Each path below is one point turned by a fixed rotation once a step. After each direction that follows a path, write how fast that rotation turns it, in degrees a step (0 if it stays still).
Each turn is a multiple of 5 degrees from 10 to 175, or 0.
Each row of a path follows its step; steps can be skipped.
path 1
step 0: [ -1   1   7  13  -1   6 -20 -17  13  -6  -4 -13 -18 -21  18  18   3 -18
   2   8  -6   4   3 -12   5   6  -5  14 -18  -5   0   8   5   0]
step 1: [  3   4 -22 -11  -4   4   7   4   3  -2   0 -16  -8  -5 -23  17   0 -14
 -18  -3  11  -8  -7  -3  10   9  -6  -9  14 -11  -4  13 -18 -11]
step 2: [  4 -16   7  13  -7   4  -5  -1  10 -28   3  17  -4 -20 -11   0   8   1
   1  -7   5  11 -18  -5   7   4  15 -13  -9  -9 -11 -15   6   4]
step 3: [  3  18   5 -10   1 -15  12   4   6 -15  -5  -4 -23  -5   0   0  -2  -9
   0 -17  15   2  17 -16 -15   2  -3  11  -2  -3 -20  17   6   2]
step 4: [  0 -18  -6   2  -5  -1  30  14  10  -8  -9  18   1 -10 -18  11   3  10
 -10  21   6 -20  -2   0  -7 -13  -1   1   0   2   6   5   0   1]
step 5: [  7   1  -5  -1  13  -7  -8  24   8   7   7  13  -2  -4   8  -7  -4   1
  15   2   7  17  -8 -28  -5 -12 -13   1 -17 -16   0  -9  14   1]
step 6: [-22   1  -4  -9  24  13  21  -4  15  10  -5   5 -16   0  13   2  -4   1
   0   9   3  -4   8   4  -5  -3 -11   3  22  -8 -18  -3  -9   5]
step 7: [ 21 -12 -11  11  26  -5   2  -5  -5  -4  -2 -11   5  -5 -10 -18   2   3
   8  24  -1  -1 -13   8  -8 -14  12   3  -5 -15   8  -4  -8   3]
step 8: [-16  -7 -17  11   8   5   0   0  10  19   0  -4  -7   5  -1 -22   2 -23
  11 -21   8  11   3 -14   4  -7   4   3  -5  16  -5  -1  -8  13]
step 9: [ -9  -1 -18   2   0   0   6 -19 -14  -2 -10 -13 -16 -10  13   2  14   3
  -7  24  -5 -16   3  -2  11  -3  11   6 -11   8 -16 -10   3 -11]
Directions:
[ 8 -6  1 -7  1  3  0 -5 -1 -4  2  3 -3  4  4 -1 -4  2  0 -4 -1  1  3  4
 -2 -1  1 -5  2 -4 -7 -6 -2 -2] : 90
[ 5  0  4  0  0  2  5 -7  2 -6 -2  0  2  2  1 -6 -4 -4  4  2  3 -1  1 -6
 -4  2  1  0  2  8  7  2 -1  1] : 85
path 2
step 0: [  5  26   1  -4  16   7   3   9 -15  -2   1   4  -3  -6   8   5 -13   1
  -2 -14 -12  -3   4  13  25   8 -12 -12  12   9  -8   1  -5  -3]
step 1: [-11  -9  16  14   4   1   1  -3 -17   9   0  -4  -7  -9 -16   5  11   9
   5 -14  12  10  -1   4  -4   7 -16  -2  19 -21   0   5 -16   9]
step 2: [ 23   5   8  -4  12  12   8   7 -11   8  -9   7   7  -8   8 -10   1   5
 -12  10 -11  12   2  -5  -2  24  -5  -2  19  -1 -12  -9  11  -6]
step 3: [ -4   7   8  -5  -7   7  15  -7 -14  20   4   5  -4   8  -6   2  16  10
   5 -19  -3  -6   2  14  16  15   0  14  10   9  14   5 -12   1]
step 4: [ 10  11 -10  12   4  10  -7  -5  -8   1  -4 -10  -5 -14  -8 -13  -5  27
  14   9   3  -6   6   1   5  14 -11  -2  19 -19  -4  -2  11  -4]
step 5: [  5  18  15 -11   6   5  15   2  -8   2 -10  -3  -8   0   2   9   0  -6
   4 -16 -10  14   2  14  21   5 -14 -23  12   6  -9   4  -4   0]
step 6: [  5   0   9  13   2   0   1  -1 -15  19   1  -4  -5   1  -8   5   6  11
  -6  -7  18  14  -2   1  -4   7 -21  13  14 -24  12  -8   0   6]
step 7: [ 14   7   9 -11  -6  13  19   2   1   1 -15  10  -6  -5   1  -7  12   3
  -6  10 -11   2   8  -3   6  30  -2  -5  13  -3  -7  -8  10 -18]
step 8: [  3  25  -3   3  -5   1  14  -9 -24  12  15   2 -10   5  -6   4   4   5
  11 -12   8  -3   0   8  23   5  -1  15   7   2   9  -1  -7   5]
step 9: [  6   5   4  -2   4   1  -5  -5  -1  -6 -12   0 -16 -12 -14  -6  -7  19
   8   9   7  -6   5  -5   5   8 -19 -15  22 -21  -2   7   4 -12]
Directions:
[ 7  1 -2 -6  3 -5  3 -6  3  0 -1 -2  1  3 -4 -1 -1  7  3  5  2 -4 -5  4
 -1 -1  5  1  5  5  0  6 -1  3] : 70
[  1   6   3  -1   1   3   5   0   4   2   6  -2  -1   2   3   2  -2   0
  -5  -6  -8   0 -10   0   4   0   1   0  -5   1  -2   4  -3  -3] : 145
[ 4  0  3 -4  0  7  0  0  5 -6  0  0  2  3  9 -7 -3  2  0  3  0  1  5 -5
  1  2  2 -5  2 -6 -1  2 -1  3] : 145
[ 1  0  6  0 -1  6  0 -1 -5  1  0 -4  4  2 -1 -1  2 -6 -3  1  6 -4  1  3
  6 -4  0  0 -3  2  8  1 -7  5] : 145
path 3
step 0: [ 14   5   2   5 -12  13   0   6   1  -7  24   8 -10  15   7  13   5   0
   5  -7 -10  17 -12  10  19   1   6   0   7  -3   6  -9   1 -12]
step 1: [-17  -1  -8  14  -4  -3  -1   2   8   1   1  23 -10  11  14   5   2  19
   3  -1   6  -9  -6  -2  -4  11   8 -15  12   4 -17   9  13  -3]
step 2: [ 16   0   0  -7  -6 -24 -12 -12  -7  -2  -9  -5  -7   5  14  10 -10   4
 -12  10   6  10 -11  -9   2   3 -10 -13 -10   9   3   5  12 -12]
step 3: [  4  20  12   2  -5  -3   3 -16   7 -20  17  -5   7   4   9  -6   2  -7
   2 -10  -5  12 -13   6  10  14   8   4   5 -10  -5  -4  19  -4]
step 4: [ -9  -5   1   5   7  -7   3   1  11 -22  27  16 -15   6   1   4   3  10
  -3  -2  23  -4  -4  -4   3  -6  -1  -6   3  13 -15   0  -3  -7]
step 5: [ 14 -15 -11  -7  -7   1 -10  -3 -12  -5  -5   0  -9  15  15   9  -4  12
  17  -2   4  25  -9 -13   1   8  -5  -9   8  -2  -1  -5  -3 -15]
step 6: [ -4  20   7  -5   6 -15  -2  -8  11 -12  -8  -8  -7  15  15   1  -2   3
  14  -1 -15  -8  -2   0  -1  21   2  -7   8  -7 -16   8  11   1]
step 7: [ 12   5  12 -12  -1  -9  -3   7  12 -28   7   1  -2  10  -8  13   0   7
 -22   8  15   4 -10  -9   2  -4  -4   8  -7  10  -9   7   6   2]
step 8: [ 17  -5   6   0   3  21  16  -3  -6 -10  16   7   3   5   4  19   2  -1
  13 -10  -6  19  -5  -3   8   8   3  -3  11   4  -7   3   5 -17]
step 9: [ -1   5  -7   2   8 -11   2   9  17  -4   4  12 -22   9   6   7  -6  14
  10   2  -1  -9   3  -4  -1  16  15 -24  16   3   4   7   1   1]
Directions:
[-5 -2 -1  1 -1 -1 -1  4  2 -3  1  3 -5  3 -2 -3 -6 -2 -6  1  4 -5  4  6
 -2  4 -1  3  9 -3 -3  2  3  6] : 130
[ 4  0 -2 -2  1  3  7  0  5  1  9 -2 -1 -5 -4 -1  4 -9 -4  1  4  0 -4 -2
 -2  1  0 -3  5 -2 -3 -3 -3 -4] : 85
[ 4 -2 -2  3  5 -4 -3  3 -2  3 -9 -2 -7 -4  1 -2 -1 -5  6  3  1  0 -2 -3
 -6  2  2 -5  2  1  0 -2  7  0] : 95
[-3  2 -2 -3  4  7  4 -5  8  0  0  3  0  0  5 -2  3  1  5  4  2 -3 -1  2
  1  2  3 -3 -5  1 -1 -2  4 10] : 135
[-1  6 -1 -1  6 -8  2  1  3  2  4  6  3 -2  1 -3  1  4  1 -5 -2 -3  6  0
 -8 -4  3 -3 -1 -1 -6  3  0 -3] : 140
[-1 -7  6  2  3  2 -1 -1 -3  7  2  4  4 -2  1  2  0  4  2  7  6  4  3  1
  1  6 -1 -4  3 -4 -2  6 -3 -1] : 100
[  3  -1   0  -2   1   1   1   3  -6   4   0   6  -3   0   2  -1   2   3
   0 -12   2  -4  -3  -2   2   5  -3  -3   3   3   0  -5  -6   5] : 90
path 4
step 0: [  6 -11  -9 -14   4  19  -4  10   0   5  -7   3  -3   1  -9   6   3  -5
  20  -9 -19   4  -7  -2  12  -8   5 -14   8   5 -10   6 -17  25]
step 1: [ -4   4 -18 -25 -12  -2 -15   1  -4  -6  -7  20   2 -11  -4  18  -4   0
  -5  -8 -10   7   5  -5   3   9  -7 -10  11   9  -5  -4 -26  -1]
step 2: [-26   2  -7 -10  -6  -5 -12   4 -13   1   0  15  -7 -13 -21 -12   3 -14
 -10 -16   4 -10  -1   0  -3  13  -4  -4 -18  -1   2   2 -14 -13]
step 3: [  2   7 -15   1   4  11  -7   5   6  24   6  -3  -7   5 -11  -8   6 -26
  -9 -15 -10   2   1  13  -3  -4 -10   5 -24 -18  -6  -6  -2  -5]
step 4: [ 21   8  -3  -9   8  19   2   1  -6   8  18  21  -7   7  -6  15   5  -1
  -1 -11 -11   5   2   4  -3 -29  -5  10 -12  -5   0   9  -7  10]
step 5: [  5   1  -4  -8  -6   2  -3  -7 -12 -12  -6   4 -17  -1 -23  23  -6   3
  -9  -1 -11   1   0  -9 -11 -25 -14   0   5  20 -12   4   1  -7]
step 6: [ -6  -2 -10   6 -10  -3 -12  16 -15  -3  -8   9 -31  -7  -3  -5 -12  -7
   0   8   2  -8 -17  18  -6  -5 -12 -17  -3  17  -6   3   2  -9]
step 7: [  2   3  -4  11  10 -17  -9  10 -21  15   3  11  -8   8   7  -3  -6 -12
 -14   4 -10   9 -14  19  -2  12 -11  -4  -8  -5 -13 -10  -4  18]
step 8: [ -2 -10   7  -2  14  -7  -4   7  -6   2  -8   8   3  19 -10  11   7  -7
 -23  -3  -9   3 -10   2  15 -12   9   0 -11 -10  -4  16 -10  25]
step 9: [-14   1  -2 -16 -15   0 -12  13  13  -2  -9  -6  12   3 -12  22   0   1
  -8   8  -8  11   6   9   9 -24   6  -9 -12  12 -14   5  -7   6]
Directions:
[ 4 -2  1  5  1  2 -4 -4 -2  0 -2 -1 -8  0  1  0  0  8  3  0 -7 -5  0  3
 -2  6  2 -1  6  5 -4  0 -5  2] : 60
[-1  0  8  6  2  1  1  1  8  5 -1  2  2  4 -1  1  3  4 -5 -7 -1  2  3  4
  0 -2  5  3 -7  2 -1 -1 -3 -4] : 70
[ -4   3   1   5  -2   0   2   4   0   0   1   0  -4  -1   2 -10  -1  -4
   0   1  -7  -3  -3   0   3   1  -1   5  -4  -1   3 -10   3   2] : 90
[-2 -3  3  1  6 -4  1 -6 -5 -5 -6  1  1 -1 -8 -1  4 -3 -3 -2 -3 -4  2 -7
  2  1  1  3 -2  2 -2  2  7 -1] : 120
[ 1  5 -3 -2  4 -3  3 -1 -3  4  1 -2 -1  0  1 -5  7 -2  0 -5  7 -2 -4  6
 -4  1  5 -5  0  0 -7 -4  4  0] : 90
path 5
step 0: [ -6  -2  -3  -4 -11 -13   3   3   2 -14  -3   2  26  12 -18  -2   2   8
 -18   0  -1   0  -6 -21   3 -12 -15  15  13  11 -18  14   4  -3]
step 1: [ -5   2  18  -9   1 -22 -18  -1  13  -6  -1 -17  20   7  10 -10   9   5
 -11  10   9 -14   1   0   0   6   3  -3 -11  -5  -4 -11  23  -7]
step 2: [-17   5 -21   9   8  -5   9  18   7  -5  13   1  -4   3  18 -12  17   0
  -5  20  -5  -7  15  10  -1  -9   4   1  18  -8   0 -11  14   0]
step 3: [ -3  -5   0  16  -6 -17  -4   3  14  -4  -2   2  -2   4 -13  -7   1  -6
  -2   9 -17  -7 -23  14   2  12  -4  -1  37   3   0   9  -1  10]
step 4: [-14  13   9  18   4 -16 -34  -1  -1   6 -19   1   5 -14  -6  -4  -3   0
  -4  -8   3 -12  14  -4  10  -9  -8   2   7   2   5  13   8   5]
step 5: [-14  -3  14  20   0  -7   2  14  -2   3  10  -5   6 -10   3   3   6  -9
  -4  -1  11  -3  11  10  23  -8  25   4  -2  17 -18 -15  -2  -3]
step 6: [ -8   1   1   5   9   5   9 -14  29  10  -1   4 -23 -15   4  -2  -9  -3
  -8  -4  -5 -16  -5  12  -9   4   0   7   8  16 -14 -21   7   6]
step 7: [ -1  -5   9  20  -1  10 -14  -1   1  20  -4 -11 -20  18  -1  10 -15  -9
  -7  -5 -10  -2   4  -7 -13 -14  -1  12  18   5  10   6   5  -9]
step 8: [  4 -10  10  22  -2   5 -16  13   5  -7   1   5  -8  -3 -11  13  -7  15
  -5  -6   9 -11 -15   2  14 -11  -4  -3 -11  -6   2  -9  -9 -27]
step 9: [ 11  25 -16   4   1  -9   0   3  18   8   1   3  -3  10   4   9 -14   1
  -8  -5   9  -2  -2  18   8 -13   6   2 -26  17   3 -11  -8   4]
Directions:
[ 1  3  3 -2 -6 -3 -4  3  4  4 -3  7  5 -1  1  1  5  5 -3 -3  2  1  1  0
  3 -1  6  2 -8  0 -5  5 -1 -4] : 90
[-2  7  1 -1  3 -2  0 -3 -8 -2 -2 -3  1 -7 -1  0  4 -5 -3 -3 -1  0 -3 -4
  1 -1 -1  2 -2  7 -5 -2 -8  4] : 65
path 6
step 0: [ 16  -4   1   2 -16   1  -5  21 -19   9   2   3   2   1  -4  -7  -7   7
  15   6 -12   0  -5 -14   1   3 -21   1  -1  11   0  -7   5  22]
step 1: [ -6  -5   1   0 -12   6  -2   8 -16 -20  -7  17  -4  -1  13  10   9  -7
 -12  -4  -3  -8   6   1  16  22  -5  -4   8   0  -9 -16 -10   4]
step 2: [-10   2 -17  14   1 -13   2  -2  -6   1 -23   0  14   5  -9  15  10 -18
  -8   1   3   4  -4  11   6  -2  22   7   3   1  -5   8  -2   1]
step 3: [  9 -10   9 -16   2   7  -4  -4  11  16   1   4  20  -1 -14   9   5   7
  11  -9   9   8   1   5 -10 -19  15   4  10   9  -4   0 -15   5]
step 4: [  8   5  18  -2  10   3  13   4  19  -3  11 -11 -10   7  19 -10   2  -4
  13  -6  22  11  17   8   6   4  -5   3   8   6   5  -4  -4   5]
step 5: [  7  21   5  14 -21   6  19   8   8  -4 -10  -5 -13   3  -5 -12  -1  -6
  -3  13  -6   7  -1  -5  -9  -2 -10   1   8   8  -1   7  13 -15]
step 6: [-10  -7   8   0  -3  17 -16  18  -9 -10   1   1   9  -5  -4   8 -15   1
 -16   4  -5 -11   7  -6 -19  -4  -3 -13  12  -6  -4   5  18  -7]
step 7: [  2 -24  -4  15  10  -9   0   0   2  -6  -3 -11  14  -2  22  20   5   4
   1  -5   3 -14 -10  -5   4   0  -4   1  -9  -5  -4  -6  20  10]
step 8: [ 13  -7  -6   8  -5  -1  -7 -23   9  16 -10  10 -12  10   9   0  19   3
 -11   0   5 -11 -10 -14   3 -11   5   7   0  -1 -11  -7 -14  -8]
step 9: [-15  18   9   3  11 -12 -19  -2   3  11   1   5  -1   8 -17 -16  -4  -7
  11   0  13 -14  17  -2   8  -9   3   5   3 -10  -4  -7 -10  -4]
Directions:
[-4 -3  1  0  5 -2  4 -5 -3 -6 -3  4 11  0  4  4 -2  0 -5  3 -2  1 -5  4
 -4 -2  1 -4  0  0  1  5  0 -1] : 80
[ 9 -1  0  3 -1  0 -4 -3  3  1  7  1  8  4 -1  0  1 -5 -3 -5 -1  5  1  2
  6 -2  3  0 -4 -5 -2 -1  2 -5] : 70
[ 4  4 -3  6  3  2  0  4 -8 -1  1  0  2 -8  5 -1 -5 -1  2  0 -2  6  3 -3
 -4  2 -4 -4  0  3 -1 -3  0 -6] : 65
[ 3 -4  1 -7 -2  9 -1 -6  1 -4 -3  4  0  1 -5 -2  2  3 -1 -4 -5  2 -1 -6
 -5  2 -1  0  1  4 -5 -4 -3 -4] : 145
[ 1  7  0 -1 -5 -2  0 -1 -1 -4  3  4  0  5  8 -4  5  0 -1  6  4 -5 -4  3
 -1  4 -1  4  0  3 -3 -3 -3 -5] : 100
